[[ 50  92  15]
 [ 45  63 -21]
 [ 23 -39  52]
 [ 33  44 -17]
 [ 40  92  11]
 [ 11  68   8]
 [-14 -32  74]
 [ 16  34  17]]
:
[[ 50  15]
 [ 45 -21]
 [ 23  52]
 [ 33 -17]
 [ 40  11]
 [ 11   8]
 [-14  74]
 [ 16  17]]

[[  21   44]
 [   6   12]
 [  -9  -19]
 [ -49 -100]
 [ -17  -36]
 [   3    6]
 [ -42  -85]
 [ -31  -61]
 [  31   66]
 [  15   31]
 [ -32  -65]
 [  26   53]]
:
[[ 21]
 [  6]
 [ -9]
 [-49]
 [-17]
 [  3]
 [-42]
 [-31]
 [ 31]
 [ 15]
 [-32]
 [ 26]]

[[-60 -56  -4 -13  22   1 -10  65  43  19]
 [-18 -76  32  62  22  77 -39   2   1  20]
 [-38   9 -40  56 -34   4 -67  43 -67   7]
 [-10 -37 -36 -12 -25 -43 -37  60  20  19]
 [ 47 -22   0 -35  -1 -46   5  26  29  31]
 [ 50  35  18 -64  34 -46  32  -4  -7  12]
 [-31 -24  31   4  29  36  38 -57  56 -12]]
:
[[-60  -4  22 -10  43]
 [-18  32  22 -39   1]
 [-38 -40 -34 -67 -67]
 [-10 -36 -25 -37  20]
 [ 47   0  -1   5  29]
 [ 50  18  34  32  -7]
 [-31  31  29  38  56]]

[[  6 100  37   9  40 -65  14  23 -26 -34]
 [ 22  56  34  45  64 -38 -15  38 -41 -40]
 [-19 -53 -18  59  57  29  -7  14 -13 -19]
 [-21 -77 -40  53  51  32   7  20   0  -1]
 [ 42 -76 -32 -13 -64  93   3   2  22  52]
 [ 53 -32 -45   9  -1  65  46  42  65  37]
 [-23 -61 -62  14  40  17  43  23  55   1]
 [-45 -37 -65 -34 -31  -3  63 -15  97  21]
 [ 74 -19  14 -22 -76  59 -13  20  -1  59]]
:
[[  6  37  40  14 -26]
 [ 22  34  64 -15 -41]
 [-19 -18  57  -7 -13]
 [-21 -40  51   7   0]
 [ 42 -32 -64   3  22]
 [ 53 -45  -1  46  65]
 [-23 -62  40  43  55]
 [-45 -65 -31  63  97]
 [ 74  14 -76 -13  -1]]

[[ -9  12  11  20 -30]
 [ -7  12   9  16 -31]
 [ -2   1   0   2   0]
 [ 25  78   1 -26 -11]
 [ 19  41   8 -19 -10]
 [ 11  28   6 -13  -6]
 [ 21  83  -7 -25 -10]
 [ 12  88 -16 -26  -9]
 [ 15  86  -9 -25 -13]
 [ 15   3  -1 -14 -12]
 [ -3   2   4   7  -9]]
:
[[ -9  11 -30]
 [ -7   9 -31]
 [ -2   0   0]
 [ 25   1 -11]
 [ 19   8 -10]
 [ 11   6  -6]
 [ 21  -7 -10]
 [ 12 -16  -9]
 [ 15  -9 -13]
 [ 15  -1 -12]
 [ -3   4  -9]]

[[  9  41   8  57 -13  39   3  39  -1  37  48  39  35  34  11  -3]
 [-28 -12 -24 -49 -12 -26  -3 -23  -8 -36 -43 -37 -40 -36  12  -5]
 [-33  20 -34   7 -36   0 -18  18  58  11 -10  -1  25  23 -52   3]
 [ 64 -42  -3  15  11   3  36  -9  -9 -10   5 -29 -51 -19  89  -7]
 [ 36 -11  39  12  24  -5 -26 -20   5 -23  10 -12  -3  13 -21 -26]
 [-27   9  40 -42  41 -31 -10 -34 -57 -31  -2   1  -1 -31  -9 -15]]
:
[[  9   8 -13   3  -1  48  35  11]
 [-28 -24 -12  -3  -8 -43 -40  12]
 [-33 -34 -36 -18  58 -10  25 -52]
 [ 64  -3  11  36  -9   5 -51  89]
 [ 36  39  24 -26   5  10  -3 -21]
 [-27  40  41 -10 -57  -2  -1  -9]]

[[-34  23  30   5   5 -32 -55  10  46  24  23 -29]
 [-36  11  38  21   3  10 -15 -44 -32  11  49  29]
 [-35  17  33  10   6  -3 -40 -37  24  39  26  22]
 [-36  30  23   8  -5 -69  -6  39  22  19 -35 -55]
 [-27  32   6  -3 -57  36  21  12 -69   7  29  40]
 [-43 -11  20  38  30  20   8  10   9   2 -17 -47]
 [-33  37   5 -52  17  22   6 -74  35  36 -46 -24]
 [-40   6  37  24   3   9  -3 -32 -55 -15  31  36]]
:
[[-34  30   5 -55  46  23]
 [-36  38   3 -15 -32  49]
 [-35  33   6 -40  24  26]
 [-36  23  -5  -6  22 -35]
 [-27   6 -57  21 -69  29]
 [-43  20  30   8   9 -17]
 [-33   5  17   6  35 -46]
 [-40  37   3  -3 -55  31]]
---
[[  9 -86]
 [ 46 -99]
 [ 26 -91]
 [-28 -74]]
:
[[  9 -86]
 [ 46 -99]
 [ 26 -91]]

[[-20  25]
 [ 38  83]
 [ 80 -73]
 [-11  17]]
:
[[-20  25]
 [ 38  83]
 [ 80 -73]]

[[ 40  35 -30 -38]
 [-55  80   7 -78]
 [ 36  68 -57 -49]]
:
[[ 40  35]
 [-55  80]
 [ 36  68]]

[[ 17 -24  32  77]
 [ 64 -53   7   3]
 [-14  11  17  14]
 [-74 -10 -53   7]]
:
[[ 17 -24]
 [ 64 -53]
 [-14  11]]

[[-77 -25 -74 -76]
 [  3   7  14  -5]
 [-41  -6 -65 -43]
 [-36   0  -7 -28]]
:
[[-77 -25]
 [  3   7]
 [-41  -6]]

[[-73  14  -5]
 [-25  50  -9]
 [ 50  25  -2]]
:
[[-73  14]
 [-25  50]
 [ 50  25]]

[[  1   2  -1  -2]
 [ -1   1   0  -5]
 [ 14  -3   0   8]
 [  5  -1   0  -2]
 [ -3 -73  45  -4]]
:
[[ 1  2]
 [-1  1]
 [14 -3]]

[[ -5  51]
 [  0 -89]
 [ 46 -27]
 [-51  59]]
:
[[ -5  51]
 [  0 -89]
 [ 46 -27]]
---
[[ 11  -1]
 [-35  78]
 [ 10 -22]]
:
[[ -1  11]
 [ 78 -35]
 [-22  10]]

[[  1  -4   3  16 -18   7 -10 -14  -5   3 -14   9   5 -32 -23  26]
 [-10   7 -10  -6  18  -7  -5   7  -3   4 -23  23 -10  -7  10 -17]
 [  0 -29  17 -20   2  14  -2  12  -3   5  -7   5   0  80  42  25]]
:
[[ -4   3  16 -18   7 -10 -14  -5   3 -14   9   5 -32 -23  26   1]
 [  7 -10  -6  18  -7  -5   7  -3   4 -23  23 -10  -7  10 -17 -10]
 [-29  17 -20   2  14  -2  12  -3   5  -7   5   0  80  42  25   0]]

[[29 52 22 31 59 18 26 32 37  1 22 51]
 [30 33 41 52 29 49 40 26 40  2 21 42]
 [45 16 46 26 34 41 43 52 65  1 52 60]
 [11 37 20 47 74 13 37 22 26  2 14 34]
 [23 25 29 45 55 16 40 24 41  3 11 46]]
:
[[52 22 31 59 18 26 32 37  1 22 51 29]
 [33 41 52 29 49 40 26 40  2 21 42 30]
 [16 46 26 34 41 43 52 65  1 52 60 45]
 [37 20 47 74 13 37 22 26  2 14 34 11]
 [25 29 45 55 16 40 24 41  3 11 46 23]]

[[-66 -23 -63 -15  30 -50  38  33  85  28  37  -5  50  89  -3 -24]
 [-57  34 -74 -48 -24 -16 -82  14 -11  19 -45  10  14  49  46   1]
 [ 17 -20  41  27  18  29 -61  27  10 -45  26   5  -3  -8 -10 -41]]
:
[[-23 -63 -15  30 -50  38  33  85  28  37  -5  50  89  -3 -24 -66]
 [ 34 -74 -48 -24 -16 -82  14 -11  19 -45  10  14  49  46   1 -57]
 [-20  41  27  18  29 -61  27  10 -45  26   5  -3  -8 -10 -41  17]]

[[ 39  48  14  32  45  48  50  -8  85  -2 -13 -13 -18]
 [ 18 -21 -25 -19  48  -6  -3  22   8  24  15  26 -26]]
:
[[ 48  14  32  45  48  50  -8  85  -2 -13 -13 -18  39]
 [-21 -25 -19  48  -6  -3  22   8  24  15  26 -26  18]]

[[-5  1  8 -1 -8]
 [ 0  0 35  2 -5]
 [-3  7  4  7 -6]
 [-2 -5 85  2 -7]
 [-2  7 -4  6 -6]
 [-5  0  4  0 -6]
 [-6  7  7  5 -9]
 [-6  5  0  2 -9]]
:
[[ 1  8 -1 -8 -5]
 [ 0 35  2 -5  0]
 [ 7  4  7 -6 -3]
 [-5 85  2 -7 -2]
 [ 7 -4  6 -6 -2]
 [ 0  4  0 -6 -5]
 [ 7  7  5 -9 -6]
 [ 5  0  2 -9 -6]]

[[ 19  26 -12 -16  18  72  -2  47  64  -2  -5  63]
 [-19  14  30  38  29  22  -8  20  21  37  33  26]
 [  3  -3  -7  -2 -11 -32 -12 -24 -33  -3  -6 -46]
 [-11 -36  -8 -10 -33 -42   5 -47 -37 -19 -14 -30]]
:
[[ 26 -12 -16  18  72  -2  47  64  -2  -5  63  19]
 [ 14  30  38  29  22  -8  20  21  37  33  26 -19]
 [ -3  -7  -2 -11 -32 -12 -24 -33  -3  -6 -46   3]
 [-36  -8 -10 -33 -42   5 -47 -37 -19 -14 -30 -11]]
